Here are some points, each followed by its number:
[-1.5  2.2 -1.5  1.9 -1.1  0.2  1.8 -0.5  1.1 -1.   2.8 -1.4  2.9 -1.1
 -1.2 -1.5 -1.4  0.1 -1.   0.6 -0.9 -0.2 -0.6  0.4  1.4 -0.7 -1.9  0.7
 -0.9] 0
[-2.   2.7 -2.   2.7 -1.2  0.2  1.4 -0.5  1.2 -1.5  3.2 -1.6  2.6 -1.6
 -1.6 -1.2 -1.8  0.1 -1.1 -0.2 -1.3 -0.6 -1.  -0.1  0.5 -1.3 -2.1 -0.2
 -1. ] 1
[ 0.8 -1.   0.7 -2.6  1.  -0.2 -0.1 -0.1 -0.8  1.4 -1.5  1.9 -1.1  0.8
  0.6  0.4  1.4 -0.5  0.1 -0.3  0.5  1.   1.3 -0.2 -0.8  1.5  0.9 -0.3
  0.6] 2
[ 0.7 -1.5  0.9 -3.1  0.9 -0.8 -0.8 -0.4 -1.2  1.1 -1.7  3.6 -0.9  0.8
  0.1  0.5  1.6 -1.1 -0.3 -0.9  0.   0.4  0.5 -0.5 -1.2  1.7  0.6 -0.8
  0.5] 3
[ 0.7 -1.1  0.8 -2.9  0.9 -0.5 -0.2 -0.3 -1.1  1.3 -1.4  2.2 -0.2  0.9
  0.6  0.3  1.6 -0.8  0.1 -0.5  0.3  0.8  1.  -0.7 -0.8  2.   1.3 -0.3
  0.6] 4
[-1.9  2.6 -1.9  3.2 -1.2  0.   0.9 -0.5  1.2 -1.   2.5 -1.3  2.6 -1.6
 -1.4 -1.6 -1.6  0.  -1.  -0.1 -1.5 -0.5 -1.1 -0.3  0.8 -1.4 -2.  -0.1
 -0.7] 5
[-2.   2.7 -1.8  3.9 -1.1  0.1 -0.6 -0.3  1.2 -1.2  2.6 -1.8 -1.2 -1.6
 -1.3 -1.4 -1.4  0.2 -1.1  0.2 -1.  -1.2 -1.3  0.5  0.9 -1.7 -1.9  0.3
 -0.6] 6
[ 0.4 -0.8  0.6 -1.2  1.  -0.4  0.   0.1 -0.7  1.1 -1.5  2.2 -0.2  1.
 -0.3  0.8  1.1 -0.4  0.5  0.   0.   1.   0.6 -0.3 -0.9  1.2  0.2 -0.4
  0.9] 7
[-1.1  1.4 -0.8  2.8 -1.4  0.6 -0.7  0.7  1.5 -1.5  1.8 -1.8 -1.  -0.4
 -0.3 -0.5 -2.   0.8  0.1  0.9  0.  -0.9 -1.4  1.1  1.1 -1.5 -1.2  0.8
 -1.4] 8
[ 0.5 -1.3  0.5 -2.1  0.6 -0.4 -0.5  0.1 -1.   1.2 -1.7  3.1 -0.4  1.3
 -0.1  1.1  1.7 -0.8  0.5 -0.4 -0.3  0.5  0.4 -0.3 -1.2  1.8  0.2 -0.6
  0.6] 9
[ 0.8 -0.4  0.5 -0.4  1.   0.5 -0.6  1.1 -0.1 -1.7 -0.6 -1.6 -0.8  0.7
  0.9  0.5  1.1  0.1  0.6  0.7  1.  -1.2 -1.5  0.4  0.1 -1.5  0.6  0.7
  1.3] 10
[ 0.9 -1.3  0.7 -3.4  1.2 -0.7 -0.8 -0.1 -1.2  1.7 -1.6 -1.9 -0.9  1.2
  1.   0.   1.8 -0.9  0.  -0.7  0.7  0.8  1.7 -0.8 -0.9 -1.7  1.9 -0.2
  0.2] 11
Which three points above are nearest to each new point by angle? Their numbers follow each, smallest number first.
[ 0.2  0.   0.4  0.6  0.5  0.3  0.5  0.6 -0.1  0.5 -0.7  1.3  0.7  0.3
  0.2  0.3  0.4  0.2  0.6  0.2  0.5  0.6  0.5  0.3  0.   1.   0.   0.2
  0.7] 2 7 9
[ 1.2 -1.2  1.4 -2.9  2.2 -0.1 -0.6  0.  -1.  -1.7 -1.7 -1.6 -1.1  1.5
  1.4  0.6  2.4 -0.3  0.3 -0.5  1.  -1.1 -1.6 -0.6 -0.8 -1.4  2.  -0.4
  0.9] 4 10 11
[ 3.2 -1.6  2.4 -3.2 -1.6 -0.7 -0.5 -1.3 -1.  -1.8 -1.6 -1.9 -0.8 -1.9
  2.5 -2.  -2.3 -0.4  0.3 -0.7  1.2 -1.1 -0.9 -0.5 -0.9 -1.7  4.3  0.
 -1.7] 4 10 11
[ 1.3 -0.2  1.8  0.6 -2.1  0.7 -0.7 -1.1  0.  -1.5 -0.8 -2.1 -0.7 -2.
  1.1  1.6 -2.4  0.6  1.5  0.4  1.  -1.  -1.4  0.7  0.  -1.2  1.5  0.4
 -1.6] 6 8 10
[ 0.4 -0.3  0.1 -0.1  0.7  0.2  1.1  0.6  0.   0.5 -0.3  0.6  0.7  0.6
  0.3  0.1  0.4  0.5  0.3  0.4  0.4  0.9  0.9  0.2  0.1  0.7 -0.1  0.4
  0.4] 2 4 7
[ 2.1 -0.7  1.8 -1.  -1.8  0.4 -0.8  0.9 -0.5 -1.5 -0.6 -1.9 -1.  -2.1
  1.4  1.7 -1.7  0.   1.4 -0.2  1.5 -1.2 -1.6 -0.2 -0.2 -1.5  2.4  0.
 -1.9] 8 10 11
[ 1.1 -1.1  0.9 -1.7  1.  -0.4 -0.5  0.1 -1.1  1.3 -1.3 -1.8 -1.1  1.5
  0.5  1.2  2.  -0.3  0.7 -0.1  0.1  1.2  0.8 -0.5 -0.9 -1.6  0.5 -0.3
  1.3] 2 4 11
[ 1.  -1.4  0.8 -2.7  1.1 -0.7 -0.9 -0.4 -1.   1.8 -1.9 -2.  -0.9  0.9
  1.   0.4  2.  -0.7  0.2 -0.4  0.8  0.9  1.6 -0.7 -0.8 -1.4  1.9 -0.1
  0.7] 2 4 11
[-0.9  0.3 -0.8  0.5 -0.2  0.6  2.3  0.5  1.  -0.2  1.7 -0.6  2.4 -0.7
  0.  -1.  -0.8  0.9 -0.5  1.2  0.1  0.6  0.5  0.4  1.6  0.  -1.1  1.
 -0.2] 0 1 5
[ 0.3  0.3  0.9  2.  -1.3  0.7 -0.8  0.7  0.2 -1.6 -0.6 -1.8 -1.1  0.7
  0.2  0.8 -1.9  0.9  1.   0.3  0.4 -1.2 -1.4  1.   0.4 -1.4  0.3  0.5
 -1.3] 6 8 10
[ 0.2  0.1  0.1  1.2  0.4  0.1  0.2  0.6 -0.1  0.3 -0.6  1.3 -0.2  0.4
 -0.4  0.7  0.5  0.6  0.7  0.   0.   0.8  0.1  0.3 -0.4  0.8 -0.5 -0.1
  0.6] 2 7 9
[ 0.8 -0.8  0.9 -1.   1.6 -0.1 -0.9  0.8 -0.5  1.3 -0.9 -1.6 -0.7  1.3
  0.7  1.1  1.4  0.2  0.8  0.1  0.6 -1.2 -1.5  0.2 -0.4 -1.6  0.8  0.1
  1.1] 2 10 11
[ 1.3 -0.8  1.6 -1.5 -1.6 -0.3 -0.8  0.6 -0.6 -1.7 -1.3 -1.7 -0.5  1.9
  0.7  1.7  2.5 -0.2  0.8 -0.3  0.5 -1.3 -1.4  0.  -1.2 -1.8  1.3 -0.4
  1.6] 9 10 11
[ 0.6 -0.7  0.2 -0.9  1.   0.3 -0.8  0.8 -0.1  1.4 -0.8 -1.7 -1.   1.1
  0.9  0.   0.8  0.4  0.2  0.7  0.7 -1.3  1.8  0.   0.2 -1.5  0.8  0.6
  0.6] 2 10 11
[-0.9  0.5 -0.3  1.2  0.2  0.6  1.7  0.4  1.   0.   1.  -0.1  1.9 -0.2
 -0.5 -0.2 -0.6  0.9 -0.2  0.9  0.   0.7  0.3  0.5  1.2 -0.1 -0.8  0.5
  0.2] 0 1 5
[ 1.8 -0.9  2.1 -1.5 -1.6 -0.1 -0.6  0.8 -0.9 -1.4 -1.5 -1.5 -0.9  2.1
  0.9  1.8 -2.4  0.1  1.  -0.4  1.  -1.3 -1.3 -0.3 -0.6 -1.6  1.6 -0.2
 -1.7] 8 10 11
[ 0.2 -0.4  0.5  0.   0.8  0.   0.1  0.2 -0.3  0.6 -1.1  1.5  0.2  0.7
  0.   0.6  0.8  0.3  0.7 -0.1  0.   0.8  0.4  0.  -0.3  1.2  0.   0.
  1.2] 2 7 9
[-0.3  0.6 -0.1  0.7  0.   0.6  1.   0.6  0.6  0.4  0.   0.3  1.1 -0.3
  0.2  0.  -0.2  0.8  0.   0.6 -0.1  0.8  0.8  0.3  0.6  0.4 -0.2  1.
  0.6] 0 1 5
[ 1.8 -0.9  2.1 -1.  -1.9  0.2 -0.6 -1.2 -0.6 -1.6 -1.1 -1.7 -0.9 -2.
  1.8  1.6 -2.1  0.3  1.   0.   1.5 -1.1 -1.2  0.2 -0.2 -1.5  2.5  0.4
 -1.5] 8 10 11
[ 0.   0.3 -0.2  1.6  0.2  0.5  0.6  0.5  0.3  0.4 -0.3  0.8  0.4  0.3
 -0.3  0.7  0.1  0.3  0.3  0.   0.   0.8  0.4  0.6  0.1  0.7 -0.5  0.2
  0.3] 0 5 7
[-0.5  0.7 -0.7  0.7 -0.2  0.9  1.8  0.3  1.   0.1  0.8 -0.3  1.6 -0.3
 -0.1 -0.6 -0.4  0.5 -0.3  1.   0.   0.8  0.5  0.8  1.3  0.  -0.6  0.9
  0. ] 0 1 5
